In the data rows, the value 500 means zero.
Here is a table of points, one per row:
[606 317 416 569 755 493 558 617 452 371 573 319 423 608 550 841 505 419 385 587 416 603 468 642 676 605 412 301 294 675 350 402 511 475 415 223 381 344 642 731 651 431 216 419]
[399 519 506 467 249 697 664 514 249 644 662 527 483 408 224 476 599 767 479 583 695 663 251 515 659 666 732 551 341 429 531 590 622 177 457 307 370 599 317 654 571 428 661 577]
[529 556 241 449 454 359 720 706 624 592 370 369 760 443 620 613 395 732 581 464 328 481 308 427 499 494 510 712 574 371 385 693 549 426 552 621 759 140 544 402 473 401 587 592]
[440 700 581 496 511 732 572 371 295 600 428 423 803 632 524 380 547 410 594 435 424 248 236 660 346 675 650 685 668 645 425 239 474 544 577 239 681 366 636 675 555 505 497 582]
[755 367 415 636 510 249 283 492 377 368 338 617 600 468 423 655 357 359 752 339 289 812 425 397 502 593 348 266 356 550 497 239 634 626 585 658 729 596 334 287 596 531 350 392]
[463 602 650 435 257 689 456 322 297 492 147 408 605 473 733 388 690 343 335 537 640 760 425 522 390 329 643 354 274 478 685 587 625 716 599 664 385 416 535 347 608 554 554 588]
[249 475 325 692 285 709 395 401 560 583 481 587 406 344 609 595 435 791 450 442 318 652 570 401 759 322 379 503 681 673 502 479 680 814 322 275 601 679 689 662 401 350 454 294]
[348 737 434 673 418 443 689 445 510 459 422 796 603 562 470 617 749 406 443 507 580 415 618 487 555 604 359 344 619 177 399 455 479 398 543 710 447 413 315 705 589 696 252 499]
[718 676 819 686 758 504 757 814 308 339 653 481 492 225 371 307 382 581 496 328 452 690 645 542 469 252 547 417 661 633 765 423 448 724 404 478 589 463 274 441 700 612 219 643]
[408 563 572 538 699 738 637 623 698 547 481 546 574 719 549 562 615 408 807 392 364 247 417 462 615 350 413 591 369 332 620 592 527 454 335 197 266 560 644 254 370 634 638 428]
[473 499 390 244 359 660 519 472 624 604 403 302 356 500 763 666 412 363 475 599 503 715 782 335 486 575 490 497 605 352 708 529 453 454 576 379 426 470 504 795 648 373 741 663]
[407 361 489 378 408 368 689 421 247 464 730 578 410 504 459 460 456 583 459 444 639 639 609 762 630 768 500 488 454 570 677 705 538 705 451 341 411 475 539 646 170 710 432 680]
[580 370 275 496 457 480 469 296 414 642 846 374 645 656 563 529 705 625 491 501 307 546 519 605 172 378 718 600 650 209 455 311 532 654 239 385 503 655 382 479 438 229 402 705]
[305 538 407 338 336 728 208 544 440 520 751 506 514 372 549 627 357 228 371 509 449 404 449 209 300 616 792 550 583 496 420 574 475 386 358 622 515 307 446 472 604 737 376 162]
[401 648 787 617 397 310 393 325 501 422 584 367 647 513 575 679 817 787 469 582 760 316 616 176 520 494 461 428 509 719 488 333 481 545 567 379 563 476 448 441 481 721 660 544]
[436 637 731 267 344 546 634 480 641 308 456 344 643 545 359 364 490 391 660 792 340 743 389 428 539 559 532 636 635 469 195 496 449 524 297 497 351 525 548 386 428 582 639 628]
[482 348 564 465 386 688 610 427 387 255 632 817 294 401 584 470 422 543 776 637 449 319 593 676 420 641 354 423 348 684 530 377 401 514 457 678 654 351 246 341 739 502 375 498]
[658 310 558 541 306 438 599 710 447 423 284 778 437 613 630 323 583 203 469 733 662 423 368 383 700 413 540 741 830 389 398 627 545 399 496 406 608 331 584 593 425 313 376 217]
[406 378 719 412 743 405 285 502 698 703 275 249 472 424 564 610 572 588 572 643 396 228 450 738 536 436 602 340 465 400 434 802 787 510 551 479 704 479 234 332 471 475 299 429]
[496 586 386 526 405 577 398 641 524 424 516 314 166 488 373 532 647 466 574 595 197 306 328 346 509 306 480 716 463 596 505 556 314 484 707 684 256 585 175 624 316 425 425 592]
[340 379 586 632 703 688 247 324 465 568 642 439 305 518 454 465 604 673 417 460 674 598 569 311 567 708 453 545 515 395 463 574 441 579 564 497 313 398 642 349 681 461 290 710]
[602 677 615 528 249 257 226 775 564 616 563 484 478 493 613 651 371 543 406 650 712 643 563 695 570 312 444 471 454 490 567 500 147 396 669 254 288 677 595 298 493 570 637 343]
[337 643 670 623 610 528 636 475 392 588 550 179 440 646 756 346 380 355 575 428 712 561 234 312 702 681 213 282 534 468 377 512 239 475 378 467 361 399 561 562 305 206 537 297]
[548 789 826 620 473 308 437 422 494 645 585 652 364 409 326 494 318 339 375 322 313 352 321 606 463 451 539 383 638 513 478 486 681 737 496 644 534 541 657 769 753 427 785 649]
[805 468 711 262 560 548 361 274 702 702 363 658 499 497 695 557 629 522 522 187 301 573 340 370 386 440 493 605 471 612 368 484 287 291 212 406 428 633 594 665 394 524 385 454]
[564 597 422 389 349 358 328 305 539 425 608 542 644 505 298 172 380 743 571 316 318 433 596 593 494 648 416 361 436 397 656 260 536 570 785 418 350 323 413 754 538 538 391 272]
[749 616 296 522 346 631 553 422 499 582 518 257 454 571 408 321 314 429 693 723 472 419 659 596 377 462 491 654 711 686 545 775 689 499 436 539 590 668 716 632 711 754 475 282]
[722 639 276 406 536 527 533 716 450 522 562 414 319 594 738 362 424 816 699 595 441 310 388 274 520 685 484 343 562 265 516 641 616 363 360 628 580 784 746 297 277 559 568 687]
[325 304 803 562 425 318 543 582 431 304 552 680 689 615 656 739 285 453 400 640 565 272 457 426 174 203 326 591 242 329 399 717 558 415 612 621 474 298 544 644 376 412 540 487]
[768 372 293 306 513 639 713 492 624 632 352 479 452 734 534 488 298 697 676 383 758 559 444 407 306 259 683 649 654 369 150 357 749 630 447 413 248 558 354 437 411 676 748 447]
[607 748 397 745 657 524 383 679 674 327 370 609 633 577 643 648 563 496 482 627 618 522 700 479 480 535 746 543 543 649 515 621 367 453 518 703 288 316 505 504 295 211 565 774]
[777 274 321 706 700 401 233 564 796 267 655 646 652 233 416 536 506 258 256 653 732 597 310 760 734 310 310 546 348 316 376 568 657 444 442 619 482 304 553 505 312 547 617 640]
[370 674 324 241 493 601 365 452 360 456 321 502 398 596 358 469 308 425 256 456 490 350 620 500 472 320 400 701 707 559 720 183 651 208 315 485 499 675 405 345 334 463 539 739]
[349 564 415 528 452 313 286 609 510 355 278 512 453 288 325 578 715 571 616 400 719 537 456 533 437 790 239 455 562 503 425 583 789 669 448 547 482 313 493 394 556 300 480 461]
[486 203 328 649 569 404 581 665 454 578 666 693 696 373 517 237 348 401 403 372 442 480 469 393 392 474 286 276 381 814 496 558 599 382 589 451 352 499 421 549 778 671 818 779]
[356 394 382 420 284 290 592 663 696 564 472 393 492 716 368 399 529 312 557 310 695 382 668 507 795 361 682 371 374 628 620 440 480 458 368 568 696 655 649 422 547 305 266 660]
[281 412 641 324 696 569 483 627 588 428 627 428 438 686 394 641 766 572 682 447 452 771 571 585 355 538 511 544 485 651 720 489 577 399 694 857 682 698 585 650 478 367 597 298]
[723 755 654 578 395 433 534 387 341 493 741 657 438 376 516 395 336 246 306 367 294 700 781 539 612 683 335 449 321 543 409 359 745 671 770 396 805 571 253 224 321 616 589 395]
[470 397 360 409 639 349 510 360 576 619 492 566 397 594 619 295 582 543 436 576 596 661 325 337 265 607 656 697 353 535 709 696 423 596 422 299 736 634 502 452 681 705 454 318]
[294 384 486 448 693 396 540 380 523 651 599 709 804 317 477 671 321 326 502 734 667 333 429 563 634 589 360 541 374 547 424 337 371 541 611 534 324 882 418 426 627 462 320 405]
[653 313 561 665 440 637 570 375 738 545 256 291 470 471 404 378 408 571 173 287 384 401 676 653 271 724 679 609 454 584 667 672 250 297 700 667 692 704 517 317 598 260 314 458]
[508 373 398 586 654 422 434 593 346 218 270 565 686 472 295 672 544 490 540 625 472 251 679 460 622 581 511 378 340 385 490 392 283 779 442 568 588 550 491 727 600 733 721 373]
[421 388 490 542 667 457 637 650 577 825 365 528 308 418 263 327 654 683 411 580 546 667 595 398 406 276 587 494 337 414 377 203 235 391 606 605 586 362 600 664 287 420 395 617]
[590 608 502 299 712 589 636 159 378 428 573 505 513 605 245 432 526 618 347 299 346 426 702 681 743 245 522 443 704 639 641 782 296 398 512 682 530 327 511 282 639 401 561 297]
[295 342 478 587 647 501 605 428 493 402 488 411 146 299 689 534 659 424 558 418 575 492 481 811 444 539 669 426 622 360 424 303 311 330 613 409 393 498 739 363 274 704 754 526]
Along one direction, these points spread out more than along any other. Take the direction at right angles to it along which they spread out most. Go by this last direction. How far along it is each point below, from 0 to 99? 50 is the average, and the first point above lies past it. One standard deviation of the points above along it is 16.
[723 755 654 578 395 433 534 387 341 493 741 657 438 376 516 395 336 246 306 367 294 700 781 539 612 683 335 449 321 543 409 359 745 671 770 396 805 571 253 224 321 616 589 395] 31
[529 556 241 449 454 359 720 706 624 592 370 369 760 443 620 613 395 732 581 464 328 481 308 427 499 494 510 712 574 371 385 693 549 426 552 621 759 140 544 402 473 401 587 592] 59
[349 564 415 528 452 313 286 609 510 355 278 512 453 288 325 578 715 571 616 400 719 537 456 533 437 790 239 455 562 503 425 583 789 669 448 547 482 313 493 394 556 300 480 461] 64
[473 499 390 244 359 660 519 472 624 604 403 302 356 500 763 666 412 363 475 599 503 715 782 335 486 575 490 497 605 352 708 529 453 454 576 379 426 470 504 795 648 373 741 663] 46
[606 317 416 569 755 493 558 617 452 371 573 319 423 608 550 841 505 419 385 587 416 603 468 642 676 605 412 301 294 675 350 402 511 475 415 223 381 344 642 731 651 431 216 419] 67
[408 563 572 538 699 738 637 623 698 547 481 546 574 719 549 562 615 408 807 392 364 247 417 462 615 350 413 591 369 332 620 592 527 454 335 197 266 560 644 254 370 634 638 428] 61
[348 737 434 673 418 443 689 445 510 459 422 796 603 562 470 617 749 406 443 507 580 415 618 487 555 604 359 344 619 177 399 455 479 398 543 710 447 413 315 705 589 696 252 499] 64
[496 586 386 526 405 577 398 641 524 424 516 314 166 488 373 532 647 466 574 595 197 306 328 346 509 306 480 716 463 596 505 556 314 484 707 684 256 585 175 624 316 425 425 592] 51
[440 700 581 496 511 732 572 371 295 600 428 423 803 632 524 380 547 410 594 435 424 248 236 660 346 675 650 685 668 645 425 239 474 544 577 239 681 366 636 675 555 505 497 582] 33
[295 342 478 587 647 501 605 428 493 402 488 411 146 299 689 534 659 424 558 418 575 492 481 811 444 539 669 426 622 360 424 303 311 330 613 409 393 498 739 363 274 704 754 526] 60
